Rows swapped in pairs by one turn or mirror: which row each one swaps with:
The rows were stretched afterwards, more along some directions than others.
lobi: [-0.28 -0.63 -3.40 -0.08 -2.24  0.66 -0.20 -0.22 -0.88  1.59 -0.59 -0.33
 -0.38  1.42  0.09  0.25 -0.44  0.82  0.42  1.20 -1.22  0.71 -0.91 -1.65
 -1.16]
Dezit: [ 0.77 -0.93  0.86  1.22  1.19 -1.68  1.34 -0.79  1.50 -0.91 -0.46 -1.40
  0.44 -0.76  1.84 -1.63 -0.48  0.33  1.38  0.70  2.53  0.52 -0.60 -0.80
  0.62]
dodop: [ 0.78 -0.50  1.16  1.64  0.97 -1.25  0.73 -0.87  2.01 -1.20 -0.13 -1.60
  0.86 -1.10  2.24 -1.03 -0.45  0.07  1.27  0.05  2.41 -0.13 -0.75 -0.75
  0.28]
Puf: [ 0.96 -0.35 -1.44 -2.51  0.69 -1.46  0.99 -1.17  1.52  0.00 -1.17 -2.41
  1.76  1.08  1.03 -0.45 -0.68 -0.93  1.39 -1.91  1.07 -0.64  0.51  0.84
 -2.66]
Neka: [ 1.39 -2.31 -1.24 -1.11 -2.37 -1.68 -0.63 -1.71  1.88 -0.57 -0.38 -3.38
  2.49  1.38  0.68 -3.10  0.18  2.21  1.00 -1.08 -0.30  0.17  1.88 -2.22
 -1.53]
porek: [-0.23  4.00 -1.82 -0.96 -2.76  1.38 -0.30 -1.32 -0.75  0.80 -0.34 -0.15
 -0.39  0.51 -0.13 -0.52  0.39 -0.64  0.62 -0.01  0.05  1.37 -0.92 -0.15
  0.39]
famup: [ 0.47 -0.33 -1.73 -0.92 -0.68 -0.19 -0.65  0.83  1.44 -0.36 -0.56 -1.93
  1.79 -0.32  2.92 -1.30 -1.25 -1.00  1.44 -0.07 -0.46 -1.13  0.47 -0.53
 -2.67]
zav: [ 0.34 -2.15 -0.63  1.45 -0.05  0.96 -0.56 -0.36  0.25  0.26 -1.18 -1.00
  1.01  0.09  0.34 -1.61 -0.26  0.46  0.56  0.31 -0.67 -0.76  0.70  0.01
 -1.17]
tezot: [ 1.53 -1.61 -1.02 -0.92 -3.88 -1.36 -0.11 -1.85  1.96 -1.00 -1.40 -1.66
  0.59  2.35  0.43 -2.45 -0.40  0.74  0.21  1.17  0.00  0.62 -0.33 -1.30
 -1.10]
buno: [ 2.14  0.78 -1.79 -1.37 -0.27 -3.41  1.06 -3.41  0.26  0.21 -1.39 -3.12
  2.16  1.16  0.68  0.35 -0.20  0.29  1.63 -0.51  0.99 -0.83  0.47 -0.27
 -0.37]
valof: [ 0.65 -1.52 -1.16 -1.62  0.56 -2.47  0.22  1.98 -0.29  1.09  0.03 -3.66
  1.69  1.03  2.34 -0.38  1.05  0.01  1.09  0.44 -0.49  0.42 -1.31 -0.69
 -2.97]
nemim: [ 0.23 -0.38 -1.99 -0.61  1.85 -1.56  0.44 -0.06  0.89  2.05  0.45 -2.58
  0.39  0.28  0.80 -2.09 -0.72  2.62  2.23 -0.46 -0.24  1.76  0.26 -1.84
 -0.78]
sir: [ 0.74  2.84 -0.48  0.51 -0.14 -2.63  0.66 -0.92  1.57  0.24  0.70 -0.84
 -0.32 -0.41  2.41  0.31  0.04 -0.81  0.66  1.19  3.02  1.53 -1.82 -1.57
  1.07]
Doz: [ 1.84 -0.91 -1.24  0.04  1.27 -2.70 -0.63 -3.93  1.38  2.54 -1.12 -4.27
  1.77  0.81 -0.13 -1.74  0.08  1.21  1.45 -1.50  0.10 -0.06  2.16 -0.29
  0.01]
Dez: [-0.31 -0.06 -1.72 -0.21 -0.72  1.74 -1.79  1.68 -0.47  0.51 -1.66  0.87
 -1.43  0.22 -1.25 -2.80  2.19 -0.90  0.56 -0.87  0.54  0.85  1.68 -0.77
 -0.67]
sar: [ 0.03 -2.51 -0.83  1.67 -0.66  0.97 -0.95 -1.18  0.20  0.93 -0.95 -1.34
  0.88  0.68  0.14 -1.54 -0.06  0.93  0.45  0.19 -0.62 -0.55  0.96 -0.81
 -0.51]
pob: [ 0.34  3.04 -1.52 -1.66  1.24 -0.43 -0.90 -1.14  1.06  0.21 -0.67 -1.93
  1.29 -0.03  0.46 -0.19 -0.29  0.46  0.72 -3.04 -1.53 -0.06  0.16 -0.94
 -2.52]
bizu: [ 2.13  1.45 -0.69 -1.75  0.13  0.26 -0.07 -3.84  0.12 -1.81 -2.59 -2.80
  1.04 -0.56  0.80 -0.65 -2.45 -0.58  1.74 -0.44  1.21 -0.21  3.68  1.85
 -1.38]
Zavun: [ 0.18 -0.98 -1.82 -2.00  0.52 -1.05 -0.81  0.46  0.92  0.28 -1.67 -2.11
  0.16  1.63  0.26 -0.44  1.17 -0.12  0.36 -1.38 -2.12  0.10  0.89 -0.60
 -3.81]
mot: [ 0.77  2.27 -0.58 -0.21 -0.21  0.31 -1.10 -0.64 -0.26 -0.20  0.07 -4.51
  2.60 -0.82  4.20  0.97 -0.39 -1.49  1.47 -0.17 -0.01 -0.69  1.15 -0.71
 -1.39]
duzo: [ 0.26  0.30 -1.75 -0.70  1.47 -1.26  0.09 -0.25  1.30  1.76  0.57 -2.74
  0.73  0.15  1.42 -2.32 -0.28  2.66  2.39 -0.42 -0.76  1.69  0.08 -1.64
 -0.54]
zulip: [ 0.89  1.07 -0.98  0.57 -1.77  0.15 -1.72 -3.35  1.05  0.40  0.63 -3.64
  0.56 -0.32  1.44 -0.39 -0.30  0.41  0.81  1.97  1.39  1.30  0.48 -0.24
  1.02]
keb: [ 2.97 -1.29 -1.86 -1.66 -2.87 -1.99  0.40 -1.34  0.98  1.12 -0.39 -2.33
  1.20  2.03  0.15 -0.41 -0.97  1.13 -0.86  0.09 -0.71  0.48 -0.56 -0.53
 -3.29]
Lukub: [ 0.98 -2.04  1.01  1.67  1.41 -0.28  0.20 -0.86  1.79 -0.83 -0.52 -2.11
  1.09 -0.81  1.54 -2.26 -0.35  0.46  0.99 -0.16  1.78 -0.44  0.20 -0.49
 -0.55]
Nida: [-0.16  0.67 -1.18 -2.35  0.33  0.06  0.83  0.76  0.60 -0.68 -0.99  0.14
 -0.68 -0.73  0.71 -0.82 -1.34 -1.27 -0.72  1.83  0.32  0.68 -0.98  0.71
 -1.37]
seman: [-0.25 -0.80 -3.16 -0.63 -2.61  0.27  0.18 -0.55 -1.10  2.02 -0.31 -0.81
 -0.17  1.81  0.41  0.21 -0.45  0.87  0.06  1.22 -1.11  0.96 -0.96 -1.66
 -0.90]
lefid: [ 1.43  3.71 -1.53  0.21  0.41  0.44 -0.66 -2.54 -0.42  0.93  0.39 -1.63
  0.39 -1.00  0.42  0.77  0.49  0.83  1.15  0.40 -0.21  1.13 -0.09  0.14
  0.46]
Gat: [ 0.53  3.27 -2.84  0.05 -1.28 -0.68 -1.99 -3.18  0.91  1.67  0.43 -5.02
  2.31  1.15  1.61  0.59  0.00  0.51  2.24 -0.09  0.31  0.89 -0.31 -1.78
  0.60]
denod: [ 0.72  1.14 -2.30 -1.12  2.14 -0.83 -1.55  0.04  1.17  2.00  0.40 -2.36
  2.51  0.59 -1.51  0.08  0.54  0.09  0.76 -2.21 -2.87 -0.53 -0.26  0.58
 -3.38]
tifos: [ 1.60 -3.27 -0.69 -0.86  0.52 -0.65  0.59  1.21  0.41 -1.06 -1.01 -0.60
  1.65 -0.38  1.15 -1.51 -0.75  0.95  0.50 -1.28  0.02 -1.95  1.18 -0.91
 -3.44]
pud: [ 1.68  0.51 -1.90 -1.43 -0.56 -2.95  1.24 -3.02  0.00  0.68 -0.77 -2.61
  1.93  1.60  0.04  0.76  0.02  0.44  1.11 -0.90  0.95 -0.51 -0.18 -0.60
 -0.48]
Sol: [ 2.16  0.22 -1.35  0.10  1.88 -2.67 -0.60 -3.40  1.34  2.35 -1.02 -3.89
  1.83  0.06 -0.38 -1.64 -0.19  0.84  1.63 -1.77 -0.06 -0.04  1.67  0.28
 -0.34]
pifar: [-0.19  3.44 -0.92  0.26 -0.82  1.21 -2.26 -0.94 -1.66 -0.57 -1.13 -1.84
  0.54 -1.61  1.97  1.22 -1.12 -2.17  0.28 -0.37  0.25 -1.54  0.45 -0.65
 -0.52]
Fon: [ 1.77  4.92 -0.83 -0.67 -0.91 -1.04 -0.37 -3.07  1.59 -0.94 -0.21 -2.00
  1.13 -0.11  0.59  0.05  0.81 -0.89  1.73  0.40  0.14  0.52 -0.37  1.23
 -0.06]
nof: [ 0.94 -0.16 -1.44 -0.16  2.19 -1.10 -0.54 -1.28  1.36  2.17  0.23 -3.74
  1.15 -0.04  0.62 -3.07  0.03  2.51  2.05 -1.16 -0.43  1.20  1.01 -1.28
 -0.61]
vof: [ 0.64  2.72 -2.22 -2.69  0.52 -1.98  0.63 -0.37  0.56  1.12 -0.09 -2.60
  1.32  0.16 -1.20  0.56 -1.05  0.83  0.20 -2.50 -0.36  0.10  0.29 -1.23
 -2.81]
Peven: [-0.31  3.83 -1.58 -0.89 -2.47  1.27 -1.21 -1.09 -0.30 -0.06  0.36 -0.60
 -0.23  0.44  2.00 -0.91  0.04  0.33 -0.34 -0.17  0.30  1.43  1.29 -1.95
  0.76]
duf: [ 1.08  0.05 -1.19  0.42  2.53 -1.95 -0.63 -1.75  1.63  2.38 -0.04 -4.27
  1.71 -0.61  0.63 -2.23  0.00  1.44  2.30 -2.11 -0.12  0.64  1.23 -0.63
 -0.08]
mam: [ 1.50  0.46 -1.28  0.42  1.11 -3.77 -0.68 -0.54  2.32  1.78  0.70 -1.72
  0.86 -0.27  1.33 -0.04 -1.83 -1.09 -1.22  0.39  0.87 -0.02 -0.72  0.37
 -2.28]
tup: [ 1.37  0.21 -0.96 -1.62 -0.55  0.67 -0.94  0.86  0.50 -1.16 -0.33  0.69
 -0.79  0.47 -0.68 -2.07  0.84 -1.01 -0.04  0.07 -0.67  0.15 -0.11  0.33
 -2.27]
vup: [ 1.46  3.97 -2.53 -0.16 -1.57  1.11 -1.23 -1.85 -0.91 -0.03  0.89 -1.53
  2.84  0.73  0.27  1.07  0.56  0.27  0.79 -0.27 -0.51  0.01 -1.85 -0.63
 -0.16]
Fupin: [ 0.93  3.24 -1.62 -0.33 -1.03 -2.12  0.22 -1.93  1.19 -0.38  0.61 -1.62
  2.91  1.44  0.89 -0.23 -0.59  1.57  0.01  0.40 -2.58  0.99 -0.38 -0.19
 -1.83]
mapi: [ 0.45 -2.42  0.84  1.56  0.66  0.32  0.12 -0.14  1.19 -0.86 -0.86 -1.27
  0.68 -0.84  1.11 -2.43 -0.19  0.35  0.94  0.48  0.59 -0.37  0.33  0.40
 -0.41]
sivu: [ 1.36  0.19 -0.93 -0.75  0.66 -1.73 -0.19 -3.73  2.27  0.31 -0.25 -3.22
  1.26  0.51  0.35 -0.09 -1.74 -0.47  0.48  1.66  1.17  0.13  0.92  2.25
 -1.32]
nup: [ 2.65 -1.62 -0.49 -2.14  0.90 -2.33  1.43 -1.44  0.88 -1.20 -0.85 -4.40
  2.19 -0.48  1.21 -0.94 -1.56  0.77  1.74 -0.63  0.71 -0.75  0.23  1.16
 -2.48]
mola: [-0.41  1.87 -1.90  1.30 -0.85 -1.83 -0.66 -3.76  0.91  1.19  0.15 -3.85
  3.03  1.17  2.25  1.07 -2.21  1.21  1.26  0.26 -1.08 -0.13 -0.76 -1.56
  0.23]
seg: [ 1.60  1.12  0.49  0.25 -1.29 -1.23 -0.64 -1.61  0.69  0.47 -0.90 -2.26
  1.66 -1.25  1.30 -0.08 -1.73 -1.75 -0.83  0.66 -0.79 -0.94 -0.13  1.04
 -1.28]
zugo: [ 0.41 -1.86 -1.48  0.31 -0.47 -5.15 -0.02 -1.55  2.99  3.16 -0.35 -2.65
  0.31  2.65  0.10 -1.46  0.70  1.09 -0.23  0.04 -0.32  1.04 -1.22 -1.61
 -0.72]
Rugeb: [-0.56  0.88 -1.84  1.20 -1.19  1.84 -1.06  1.52 -0.83  0.82  0.81 -1.57
  0.61 -0.91  0.69 -1.03  1.58  0.17  1.10 -0.48 -0.57  1.17 -2.13 -1.88
  0.38]
Pom: [ 1.15  2.92 -1.66  0.42 -1.41  0.09 -0.85 -1.76 -0.94 -0.15  0.63 -1.41
  1.02 -0.29 -0.11  1.00 -1.51 -0.39  0.50 -0.81 -0.56  0.95 -2.34 -1.08
 -1.19]
Vog: [ 0.40  0.31 -1.97 -0.45 -2.67 -2.03 -0.70 -1.73  1.51  1.74 -0.19 -2.36
  2.01  1.49  0.03 -3.23  0.34  1.05  0.16 -1.02 -1.12  0.95  1.24 -2.24
 -0.40]
zemal: [ 0.80 -0.56 -0.36 -1.74 -0.30 -0.53  0.28 -0.50  1.85 -1.65 -0.54 -0.64
 -0.17  1.38  1.48 -0.58 -0.10 -0.08 -0.70 -0.36  1.54  0.14  1.57 -0.06
 -2.20]
votem: [ 0.42  0.86 -2.21 -2.29 -0.44 -1.14  1.30 -0.08  0.80 -0.79  0.41 -0.95
  0.99  1.42  1.89 -0.79 -1.79  2.43  1.60  0.86 -0.80  1.20 -0.17 -1.68
 -2.39]
Kasev: [-0.43  1.37 -0.04 -0.42  0.64  0.68 -1.08  1.16  0.29 -0.11 -0.68 -1.01
 -0.17 -1.00  1.78  0.42 -0.17 -1.12 -0.43 -0.39  0.30 -0.97 -0.69 -0.18
 -2.39]

Nida is swapped with vof
zav is swapped with Sol
Fupin is swapped with mam
tifos is swapped with lefid
tup is swapped with mot
pifar is swapped with Zavun
denod is swapped with seg
mola is swapped with zugo
sar is swapped with Doz
vup is swapped with keb
seman is swapped with pud
famup is swapped with Fon
nemim is swapped with Dezit

